(in the rows, 128 means zero)
A: a few groups of rows, each row roughly a mix of its group's hidden directions:
A (161 x 11):
[[111  85 123 105 163 155 148 127 112  62 118]
 [ 68 104 122 129 141 160 171 133 162 141  94]
 [164 163 112 148  72 114 100  88 141 150 138]
 [189 132 170 157 123 107  99 173 127 123 128]
 [133 146  75  66 141 132 113 135 149 134 170]
 [150 162 142 138 144 119 137 151 197 172 117]
 [137 120 130 107 149 164 176 119 129  70  87]
 [126 139  92  65 135 100  73 130 135 146 140]
 [156 130 137  92 144  67 132 101  80 109 141]
 [171 158 157  96 148 131 139 161 184 145 117]
 [141 127 154 169  93 157 192 119 126 102 143]
 [ 99 105 190 121 177 109 127 154 121 115  99]
 [113 120 152 138 139 128  94  99 182 121  68]
 [113  81 165 113 187 128 105 165 134 128 111]
 [104 186 104  85 163 138 130 141  92 111 147]
 [177 153 147 146  89 114 111  86 147 131 171]
 [170 180 150 105 116 108 108 144 169 165 129]
 [145 148 130  83 154  78 122 116  77  95 130]
 [ 95  69  83 127 129 156 171 134 135 149 136]
 [130 127 112  96 154 118 162 111 181  76 103]
 [146 128 140 153  99 131 126 144 180 163  68]
 [140 126 101 106 107 137 146 142  67 158 180]
 [147 126  64 152  87 109 129 139 176 125 142]
 [103  99 197 142 176 135 129 136 117 156 136]
 [137  85 167 127 129 115  75 102  94 112  93]
 [126 177  88 142  96 170 110 128 147 107  88]
 [138  90 123 133  77  93 118 128 102 185 146]
 [ 75 104 117 147 112 145 153 151 160 172  94]
 [ 80 147 182 120 174 127 132 154  95 119 132]
 [158 176 125 178 106 133 115  94 113 110 168]
 [148 138 142  66 144 140 168 129 177 103 117]
 [151 174 124 170 118 147 153  71 150 108 131]
 [141 142 126 122  57 172 130  97 106 116 101]
 [142 134 140  85 157 170 173 136 153  88 105]
 [161 167 130 156  75 136  78 103 141 128 140]
 [119 144 121 115 134 134 123  82  98  96 199]
 [153 131 150 111 157 112 115 112  87 100 194]
 [142 126  65 103 129 153 178 154 160 125 122]
 [187 144 133 133 124  90 107 158  89  95 151]
 [153 151 109  87 142  76 116 119  83  91 135]
 [143 142  86  93 132 135 139 164  86 133 183]
 [106  91 140  78 182 134 155 133 138 129  90]
 [107 131 134 153 110  95  75 128 102 163 178]
 [114 177  90 142 114 128 165 166 168 125 156]
 [103  97 115  78 174 117 167 149 107 103 116]
 [138 139  90  99 123 147 152 151  80 165 173]
 [128 141  90  65 124 113 101 107 168 138 159]
 [156 101 138  90 139  78 111 126  77 110 157]
 [ 68 107 118 133 164 159 174 138 137 136  98]
 [130  96 164 114 132 120  86  87 106 153  78]
 [150 167 160 102 122 128 128 129 187 177 117]
 [124  89  92 126 121 112 200 129 164 131 131]
 [126 134 121  93  78 165 178  91 125 133 104]
 [157  98 133  69 149 150 155 146 136  86 103]
 [145 115 123  90 123 119 165 103 118  57 105]
 [131 113 159 123 158 137 101  97 172 109  69]
 [157 147 139 158  66 128  87 118 161 156 128]
 [133 153 132 129 144 139 106 103  85  85 190]
 [ 97 116  82 141 128 127 145 107  90  66 146]
 [151 139 166 127 115 113 139 130 179 193 110]
 [131 155 181 135 134 111  60 120  97 118 137]
 [159 120 129 118 108 105 149 101 179 173  85]
 [152 156 185 159 120  93 112 126 151 172 117]
 [126 119  71 120 135 160 193 147 153 122 128]
 [122 174  88 138 126 139 168 177 154 119 159]
 [167 101  81 148 127  82 109 136 176 125 126]
 [135 163  93 104  99 114 141 169  85 147 167]
 [142  99  88  98 113 145 191 141 159 148 118]
 [118 161 115 119 117 153 137 120  85 149 200]
 [181 154 142 154 111 108  92 145  98 101 165]
 [148 173 153 124 145 146 123 148 185 172 108]
 [127 106 100  72 136 111  67 105 129 138 154]
 [136 142 147 153  98 181 186 126 119 148  98]
 [151 181 106 166 118 139 126  65 122 124 139]
 [115 112 150 152 118 191 134 117 165 155  84]
 [181 132 180 133 138 119  76 147 116 115 153]
 [127  87 161 125 150 117  79  98  99 144  84]
 [123 182  94 126 106 141 167 158 174 121 147]
 [ 87 148 153 150 153 102 119 174 107 120 178]
 [112 157 151 111 203 143 104 133  93 133 134]
 [ 86 137  98 123 132 137 112 114  73 116 184]
 [144 122 169  78 148 173 147 124 126  93  94]
 [ 76 164 142 104 160 135 140 166  95 117 161]
 [ 88 137 151 160 106 173 168 127 165 151 107]
 [ 94 161 164 116 140 135 129 140  66 120 169]
 [131  79 165 134 147 137  97  95  90 149  89]
 [138  85 159 124 153 128  86 116  75 130  92]
 [124 176  91 125 110 122 166 157 168 116 169]
 [137 143  92 110 117 129 162 153  93 143 194]
 [ 73 142 151 111 167 165 134 169 112 136 153]
 [130 108 176 190 138 137 167 126 103 119 101]
 [148 146 101 103 118 126 167 152  89 129 190]
 [166 142 111  89 149  77 114 104  84 104 136]
 [143 130  84 100 113 171 147 147  95 139 181]
 [109 102  91 138 119 108 122 109  76  70 142]
 [144  66 114 123  81 111 138 144 169 114 102]
 [143  80 160 110 138 142  95  91  83 140  98]
 [186 156 153 155  86 121  83 125 144 123 138]
 [173 163 137 144 103 120 124  73 137 110 173]
 [138 144  84 117 130 176 165 163 162 163 124]
 [151 182 147 103 125 150 108 143 169 177 119]
 [137 138  86  57 134 130  95 118 157 128 155]
 [131 162 157 160 156 106  60 132 115 103 124]
 [161 131 132  92 156  72 116 107  81 108 138]
 [108 139 118 142 139 136 132 136  79  82 193]
 [184 132 141 125  94  88  93 162 115 110 156]
 [146 145  99 100 119 113 157 152  99 118 197]
 [130 138 151 130 176 140 117 110  83  98 185]
 [ 99 114  94 155 125 117 101 116  70  84 151]
 [ 96  75  96 140 120 127 143 107  78  90 137]
 [157 174 152 120 135 138 130 159 178 177 129]
 [137 185 179 131 144 105  91 105 152 110 112]
 [ 87  93 109 128 122 130 117  97  75  82 148]
 [127 133  82  83 133  98  98 141 119 133 186]
 [112 138 146 137 183 130  98 151  97 146 184]
 [163 142 133 134 114 107  96 170  88  82 161]
 [161  94  88 117 142 104 102 142 173 109  86]
 [158 179 106 162  90 130 100  81 127 135 133]
 [ 91  87 115 156 132 129 108 103  71  90 125]
 [172 107 128  97 152  66 124 100  98 121 142]
 [131  92 158 118 144 137  92  97  94 161  78]
 [139 128 171 179 134 139 176 145  93 115  98]
 [177 155 140 136 100 112  70 121 107 117 165]
 [106  93 197 139 159 124 102 159 109 120 117]
 [109  94 158 152 136 133  98  82 169 132  85]
 [116  96 138 129 151 111 178 111 129  59 128]
 [142 149  86  99 115 141 161 154 105 135 189]
 [138 156 121 163  89  81 126 129 136 181 159]
 [143 139  96  83 120 176 164 148 163 159 117]
 [172 126 114  91 163  82  98 110  90 109 131]
 [150 159 152  95 124 134 142 147 184 180 140]
 [ 84 150 162 165 148 132  74 117 124 150 156]
 [ 89 142 171 108 171 121 117 163  85 107 139]
 [ 93 183 117 119  79 161 141 141 107  97 120]
 [129 210  97 131 122 145 130  97 104 124 136]
 [139  83 161 116 154 130  92 100  83 142  92]
 [ 80  98 103 106 135 135 141 169 134 143  72]
 [ 97 123 157  76 185 111 148 150 103 116 129]
 [145 141 146 127 175 128 116 126  77  86 174]
 [176  94  95 151  80 101 116 112 161 125 118]
 [ 85  78 167 123 120 116 147 183 140 119 135]
 [149 163 148 108 125 112 132 134 196 176 124]
 [117  91  81 109 104 145 189 132 141 156 143]
 [115 145 133 125 179 149 132  98  86  87 171]
 [109 107  87 143 120 115 120 108  74  70 136]
 [125 107 168 151 142 129  90 115 146  98  64]
 [ 99  98 101  76 167 112 162 148 105 117 104]
 [113 134 139 158 131  78  54 113 116 126 138]
 [130 109 139 125 118 133 156 152 186 137  62]
 [123 154 157 180 113 134 194 137 137 134 102]
 [ 89 124 185 123 176 132 148 138 102 151 158]
 [171 179 132 172  99 141 110 101 136  95 137]
 [117 127 119 145 107 143 129 123 173 175  62]
 [175 153 105 107 168  97  96  93  96 120 128]
 [119 117 163 143 121 118 100  91 181 105  78]
 [106 149 166 169 151  97  74 104 117 105 129]
 [113 171 151 106 147 165 136 100  71 143 151]
 [122 139  87  66 117 115  86 119 136 165 146]
 [106 133 144 154 130 142 102 120 180 128  60]
 [187 147 159 128 146 111 107 123 103  87 167]
 [156 120 138 129 102 118 128 142 181 158  63]]

the one row of each list that fits no group (the others fit one group, some only roughly):
  * Q_850: [108 162 179 132 184 114 130 121  83 125 122]
  * Q_424: [100  85 113 171 128 165 137 151 166 157 101]
  * Q_615: [132 144 124 101 168 147 166 126 170  72 110]
  * Q_350: [171 155 132 157  75 123  79 138 143 124 103]
  * Q_903: [123  91 171  85 147 151 177 130 151  99 123]
  * Q_22: [184 165 153 165  98 133 109 100 151 113 146]
  * Q_771: [105  99 142  99 158 128 127 201 117 108 104]
  * Q_803: [181 158 155 141 116 129  82  81 142 125 148]
  * Q_141: [166  97 100 131 133  80 122 111 172 111  87]
  * Q_819: [159 156  67  98 110 162 130  94 142 131 104]
  * Q_264: [130 108 152 123 173 158 174 124 131  71 108]
  * Q_754: [114  76 153 166 133 120  97 179 159 125 130]
  * Q_89: [118 134 135 121 143 133 101 129  82 107 205]
  * Q_701: [133 130  99 116 124 121 168 132 105 137 208]
 : Q_424
  * Q_247: [147 175  61 109  91 145 123 112 124 109 131]
  * Q_417: [178 135  80 114 124 114 165 151 104 134 172]
  * Q_653: [147 115  90  94 117 158 193 137 150 117 104]
  * Q_753: [170 113 113  72 122 134 137 126 142  88  79]
  * Q_549: [122 122  90  71 164 123  79 116 152 147 139]
  * Q_184: [135 134  99 102 125 101 142 157  79 150 187]
  * Q_632: [132 108  96 101 142 161 200 140 159 126 121]
  * Q_426: [173 170 143 174 103 133 105  86 143 142 142]
  * Q_685: [130  62  87 100 147 151 159 155 139 121 117]
  * Q_741: [141 156 146 145 145 143 109  65 105 126 180]
  * Q_360: [131 112 181 180 125 115 156 107 143  83 111]
 : Q_417
  * Q_193: [152 156 116  91 162  94 127  98  77 124 159]
  * Q_4: [107 138 164 108 151 140 132 124  76 148 189]
  * Q_178: [127 137 136 181 103  96  98 141  92 167 163]
  * Q_498: [136 136 209 141 129 103 115 108  94 107 130]
  * Q_148: [124 190 125 177 118 132  90 135 125 171 127]
  * Q_813: [103 101 123 140 114 123 170 173 171 133  80]
  * Q_110: [191 159 131 136 122  98 118 100 104 105 171]
  * Q_431: [ 53 109 105 120 116 160 138 150 144 134  95]
  * Q_503: [ 90 159 146 117 165 137 100 172  90  94 142]
  * Q_620: [104 125  91 135  95 125 173 119 176 134  81]
  * Q_895: [182 116 112 154  88 119  69 109 124 116 121]
  * Q_773: [ 60 157 117 110 152 136 125 128  98 131 176]
  * Q_976: [114 160 158 141 107  73  77  91 126 125 127]
  * Q_383: [159  81 100 142  68 143 134 114 163 141 118]
 : Q_773
  * Q_934: [161 124 190 149 124 126  80  91 119 115 147]
  * Q_835: [123 136 158  75 151  95 122 147  78  91 130]
  * Q_242: [137 171 125 119 124 115 152  88  72 130 174]
  * Q_346: [153  88 130 176 118  95 121 124 175 125  87]
  * Q_877: [104 173 102 166 114 114  80 115  94 139 158]
  * Q_45: [ 95 187 143 139 181 149 113 142 103 110 115]
  * Q_327: [169 164  75 145  96 124 118  81 141 132 133]
  * Q_956: [187 164 147 152 101 126 110  83 156 121 133]
  * Q_315: [175 100 128  87 141 145 178 152 150 118  98]
  * Q_203: [152 115 143 157 148 127 162 125 116  71  73]
 : Q_934
  * Q_574: [ 95 116 127 146 118 137  74 118 101 188 154]
  * Q_441: [135 138 128 105 161 138 188 133 156  71 113]
  * Q_745: [146 117 161  92 153 150 181 151 173 116 113]
  * Q_539: [172 160  93 117 107 116 148  74 101 137 154]
  * Q_367: [163 129 157 120 153 101 121 149  89  77 169]
  * Q_776: [148 109  94  90 130 163 179 146 144 104  91]
  * Q_276: [110 153 139 122 111 129  88 112 189 112  78]
  * Q_197: [111 177 132 121 109 141 168 159 174 134 170]
  * Q_83: [131 174 128 168  99 127  94 133 113 188 139]
  * Q_472: [115 163  72  85 131 105 101 149 141 162 147]
 : Q_197
  * Q_175: [143 109 182 177  98 124 170 106 108 123 112]
  * Q_125: [ 95 175 165 126 155 170 111 132  82 123 118]
  * Q_978: [ 96  97 185 104 159 118 119 162  93 110 133]
  * Q_40: [116 126  80 104  94 127  80 147 111 167 160]
  * Q_323: [111 101 146 136  95 106 138 154 163 153  64]
  * Q_608: [ 75 125  90 126 100 165 128 106 151 165  97]
  * Q_477: [ 89 101 152 154 135 155 154 140 173 172 101]
  * Q_719: [ 90  99 150 150 111 169 129 177 170 129 109]
  * Q_669: [181 136 138 114 143  92 130 136  92  83 168]
  * Q_677: [145 122 122 123 121 113 148 124 168 153  48]
 : Q_323
  * Q_273: [107 155 105 170 121 115  82 139 106 175 161]
  * Q_182: [120  78 137 176  88 155 129 134 172 147 116]
  * Q_295: [116 164 125  75 182 150 140 123  90 116 112]
  * Q_310: [133 168 173 112 132 117 128 181 144 178 121]
  * Q_386: [137 117 115 143 125 115  84 148 156  89  62]
  * Q_365: [ 85  95 117  94 148 133 134 187 105  99 118]
  * Q_941: [109 164 177 152 128  86  95  91 120 110 150]
  * Q_451: [108 125 161 196 125 101 173 128 142 105 121]
  * Q_364: [124 167 105 156  94 110  70 120  95 156 142]
  * Q_725: [115 114 106 132 175 146 107 142 113  63  93]
 : Q_310
  * Q_251: [152 108 127  75 130 141 192 134 145 102 105]
  * Q_527: [135 115 181 190 106 133 162 108 108 111 115]
  * Q_262: [122 151 152 129  89 107  69 107  94 164 142]
  * Q_705: [148 122  99  70 159 112  80 142 107 131 157]
  * Q_401: [ 99 106 145  94 182 145 161  88 149 149 113]
  * Q_778: [ 79  77 132 103 131 101 122 147  99 137  83]
  * Q_805: [ 85  90 122 109 168 122 156 177  94 128 126]
  * Q_792: [ 54 117  99 130 137 164 142 144 128 145  93]
  * Q_289: [161 163 160 139 111 144  67  97 131 119 159]
  * Q_954: [135 107 107 163 125 115 127 134 198 130  79]
  * Q_989: [ 87 167 150 110 174 138 167 132 105 138 165]
  * Q_420: [ 94  91 116 102 155 121 162 188 108 130 109]
 : Q_778
  * Q_410: [125 110 168 138 127 137  87 113 121 130  53]
  * Q_900: [173 134 111 103 132  82 101 156  76 107 135]
  * Q_605: [ 81  82 108 139 116 121 156 141 102  73 135]
  * Q_439: [114 174 183 165 128 121  84 118 103 136 142]
  * Q_878: [ 78 126 110 141 133 165 160 110 162 150  80]
  * Q_919: [ 91 117 142 149 142 159 170 115 176 159  94]
  * Q_905: [115 178 169 142 111  99  83  87 134 145 132]
  * Q_485: [116 154 169 178 125  80  94  95 128 134 134]
  * Q_60: [163 166 144 103 118 149 139 146 172 181 105]
  * Q_403: [140  74 148 122 136 140  92 105  64 137 127]
  * Q_219: [122 121 174 194 130 117 173 114 133 107 111]
 : Q_605
  * Q_316: [ 88 165 158 135 178 129  97 169 111 114 138]
  * Q_656: [140 149 126  91 172 102 113 113  68 116 159]
  * Q_573: [ 89 103 172 114 172 125 120 182 128 113 109]
  * Q_330: [156 110 100 158  68 104 103 126 146  93 105]
  * Q_303: [111  98 145 142 129 123  78  97 174  99  88]
  * Q_589: [168 132  83 109 104 118 168  87 158 138 100]
  * Q_336: [199 148 171 156 119 117 110 106 149 141 136]
  * Q_845: [170 164 146 121 121 124 105 174 134 182 153]
  * Q_320: [131 114 142 143  97 161 119 174 194 150 134]
  * Q_124: [166 146 139 142 148 112 125 170  93  65 139]
 : Q_320
  * Q_695: [188 113  84 102 132  96 116 101 153 117 105]
  * Q_88: [102 122 135 138  85 188 167 128 162 150 113]
  * Q_15: [ 67 102 102  87 149 138 154 159 117 113 107]
  * Q_168: [125 135 100 124  96 131 139  95 179 155  71]
  * Q_839: [130 111 174 144 108  98 126 129 192 113  91]
  * Q_223: [125 136  98 136  95 130 161  93 169 162  79]
  * Q_530: [ 94  94 172 114 178  85 148 149 131 136 132]
  * Q_396: [138  94 156  85 181 118 131 166 119 103 101]
  * Q_649: [ 94  60 121 132 159 132 125 123 108  78 126]
  * Q_846: [100  88 163 122 186 103 135 168 143 134 141]
  * Q_827: [108 141 112 155 107 117  61 112  79 129 149]
  * Q_387: [130 158 197 133 115  87 103  97 119 106 131]
 : Q_839
